Each path below is one point turned by a fixed rotation once a step. After each direction that follows a path, write how fast that rotation turns it, in deg/step (0 if it stays still).
Each turn is a multiple of 5 degrees from 10 to 175, or 0.
Each row of a path follows its step; steps can be skipped.

step 5: 0; 4; 12; 4; -6; -10; -3; -13; -26; 4; 38; -2; 3; -8; 5; 22; -13; -3; -10; -5; 28; -26; -7; -14; 31; 8; -2; 19; -3; 6; -8; 6; 19; -34; -10; -1; -19; -36; 21; -18; 0; 9; 29; 11; 3; -8; 9; 5; 11; -9; -14; -13; -12; 13; 13; -5; 2; 14; -11; 7; -6
step 7: -21; -4; -22; 13; -2; -20; -13; 1; 0; 15; 28; -13; 1; -9; 2; -2; -6; -17; -9; 0; -12; 10; -6; 31; -6; -8; -11; 9; 14; 32; 7; 11; -2; 6; -12; 28; 5; -5; 11; 5; -7; 11; 6; 12; 23; 16; 0; 10; 13; 26; 28; 30; -16; 3; 24; -16; 2; 13; 19; 22; -17
step 10: 3; -20; -23; 3; -5; 9; -13; 6; -6; 28; 4; -14; -21; 11; -18; -2; 0; -6; 4; 11; 17; -18; -6; -9; 17; -5; 12; -22; -6; -21; 7; -18; -5; -3; 5; -10; -14; 9; 4; 3; 16; -6; -6; -3; -17; 5; -8; -48; -1; -35; 20; -17; -15; 9; -19; -13; -1; 9; 30; -12; 10
step 11: 13; 5; 6; -12; 20; 23; -2; -22; 7; 25; 2; 30; 5; 11; -32; -23; -3; 18; -10; -5; -9; -3; -10; -43; 17; -16; -12; -5; 4; 10; 6; 22; 18; -1; 0; 7; -2; -4; -1; -6; 5; -5; -11; -3; 12; -9; 16; 13; -18; -21; -2; 0; 34; 8; 10; -4; -9; -19; -26; -2; -5
step 12: -41; 0; 1; -3; -1; -24; -20; 5; 13; -8; 0; -23; -7; 14; -15; -12; -11; 15; 6; -7; -8; -20; -14; 0; -8; 9; -23; 22; -14; -12; 0; -4; 10; -7; -8; -9; 15; 4; -1; -36; -14; 3; -5; -7; -9; -3; 11; -7; -28; -17; -17; -11; -13; 7; -15; 16; 8; 25; 7; 36; -4
step 13: -10; 16; 18; 12; 19; 6; -28; 11; -17; 10; -24; 14; 23; 21; 2; -32; 9; -19; 14; 22; -25; -8; 15; 15; -12; -5; 19; -12; 12; -7; -12; -8; 4; -5; 15; -3; -21; -4; -19; 14; -7; 9; 26; 0; 28; 9; 6; 28; -3; 5; 9; -7; 7; 5; 17; 13; -1; -6; -10; 17; 6
step 14: -9; 22; -12; -11; 7; 9; 0; -10; -25; -17; -1; -6; -11; -9; 4; 6; -2; -3; 19; 20; 18; 6; 2; 24; -5; 14; -19; 33; -22; 19; 7; -2; 0; 17; -31; 15; -20; 7; 4; -6; 4; 25; -3; -7; -22; -8; 3; 35; 12; -1; -31; -8; -24; -17; 2; -2; 11; -10; 8; -7; -14
step 17: 26; -3; 32; -11; -1; 9; -15; -14; 4; -30; -1; -14; -8; 3; -1; 23; -1; 16; -20; 15; 6; -28; -9; -34; 13; -18; 11; -28; -9; -22; -3; -6; -6; 17; 3; -2; 20; 2; 7; 4; -16; -5; -19; -3; 5; -16; -33; -16; -7; 13; -3; -6; -7; -9; -7; -4; 16; 15; -24; -9; -11
step 18: -19; -14; 2; 15; -21; -12; -9; -14; 1; 19; 11; 6; 0; -3; 35; -21; 22; -12; 1; -2; -4; 14; -5; -6; -2; 5; -5; 7; 14; 16; -6; 18; -12; 1; 2; 13; 15; -20; 32; -8; -12; -2; -41; -6; 15; 11; -10; 5; -24; -15; 28; 26; 7; 11; 3; 12; -16; 12; -20; 10; 1
step 20: 21; 7; 8; 6; 5; -31; 14; -15; 16; 4; -22; 7; 17; -10; -3; 11; 25; 11; 23; -4; -31; 33; -1; 1; -5; -17; 3; 10; -16; 15; -22; 9; 8; 4; 6; -6; 4; -11; -1; 8; 30; 22; -9; 13; -18; -1; 11; 16; -1; -1; 0; -12; 9; 7; 23; 21; -23; -21; -9; 8; -19
4; 5; -6; 1; 7; 4; -3; -5; -4; 0; 4; -6; -2; -1; -2; 0; -2; 9; 0; -5; -2; 2; 1; -1; -1; -6; -6; 1; 2; 0; -5; -7; -11; -4; 2; 1; 5; -1; -1; 7; 1; 4; -1; -4; 0; 4; -2; -1; 0; 5; -10; 5; 0; 6; -5; 4; -1; 3; 2; 3; -4 => 140
5; -7; 0; 3; -4; 3; -1; -2; 1; 5; -1; -6; -2; -3; 3; 9; 7; 5; 0; 2; -4; 2; -5; 4; 2; -3; -2; -3; -2; 8; -1; -3; 0; 4; -3; 4; 4; -1; -2; 2; -5; -9; -1; -5; -1; -1; -4; -1; -1; -1; 10; 4; 3; -2; -4; -4; 1; 8; -5; -6; 1 => 40
1; -2; 1; 3; 0; 0; 9; -3; 5; -3; -4; -3; -4; 3; 0; -7; 0; 1; -1; 1; -2; -6; -4; 0; -3; -2; -1; -4; 2; 0; 1; -6; 3; 7; 6; 1; -6; -3; 5; 7; 4; 1; -2; 0; 1; -3; -5; 3; 7; 0; -3; -4; 12; 2; 4; 3; 4; 8; 2; 2; 8 => 160
-2; 9; 0; -2; -1; 2; -1; 7; -4; -4; 1; -4; -4; -1; -6; 3; 7; -3; -2; 1; 5; 6; -4; 0; -3; -5; 2; -2; -1; -8; 0; -2; -3; 4; 2; -5; 0; -4; -5; -4; 5; -1; 0; -3; 5; -4; -2; -7; -2; 5; 3; -10; 1; 0; -5; -3; 6; 0; -4; 6; 4 => 160
8; 0; 2; 5; 3; -6; -1; 4; 1; -1; 0; -2; -1; 4; -9; 1; 2; -4; -4; 1; 4; -3; 1; 5; -1; 0; -6; 8; -5; -3; -7; -1; 4; 3; -4; 5; 11; 1; 5; 5; -6; 0; 1; 9; 1; 1; -3; -6; 3; -5; 0; -3; 0; 0; 4; 0; 5; 0; 2; 1; -5 => 145
-2; -1; -5; 4; 3; 1; 1; 6; 3; 4; 5; 1; -3; 2; -4; -1; -2; 2; -2; -6; -5; 0; 1; -9; -4; -5; -6; -1; -7; 1; -6; 7; 5; 4; 1; -1; -6; -2; -3; -1; 5; -1; 7; -6; -1; 2; 0; -3; 3; 1; 6; 1; 0; -2; 2; -4; -6; 1; 13; 0; -1 => 25
0; 2; 1; -3; 5; 0; -2; 0; -4; -3; -4; 0; 4; -1; 10; -5; -3; -4; 8; 0; -2; 9; 1; 10; -13; -2; -6; -2; -3; -4; 0; -4; 3; 2; -1; 2; -1; -7; 3; 4; 3; -1; 1; 2; 0; -7; -1; -1; 0; -3; 2; 1; -2; -3; -3; -4; -4; -1; 2; -5; -3 => 65
-4; -1; 0; -2; 4; -5; 0; 5; -1; 4; 2; -3; -3; 2; -2; -2; 3; 1; 3; 0; 6; 1; 7; 7; -3; 3; 2; -5; 9; 3; 3; 4; 0; -2; 7; -1; -4; 3; -2; 1; -8; -2; 1; 0; 4; 1; -4; -1; 5; -3; 8; 2; -3; 14; -5; 2; -1; 0; 5; 2; 0 => 125
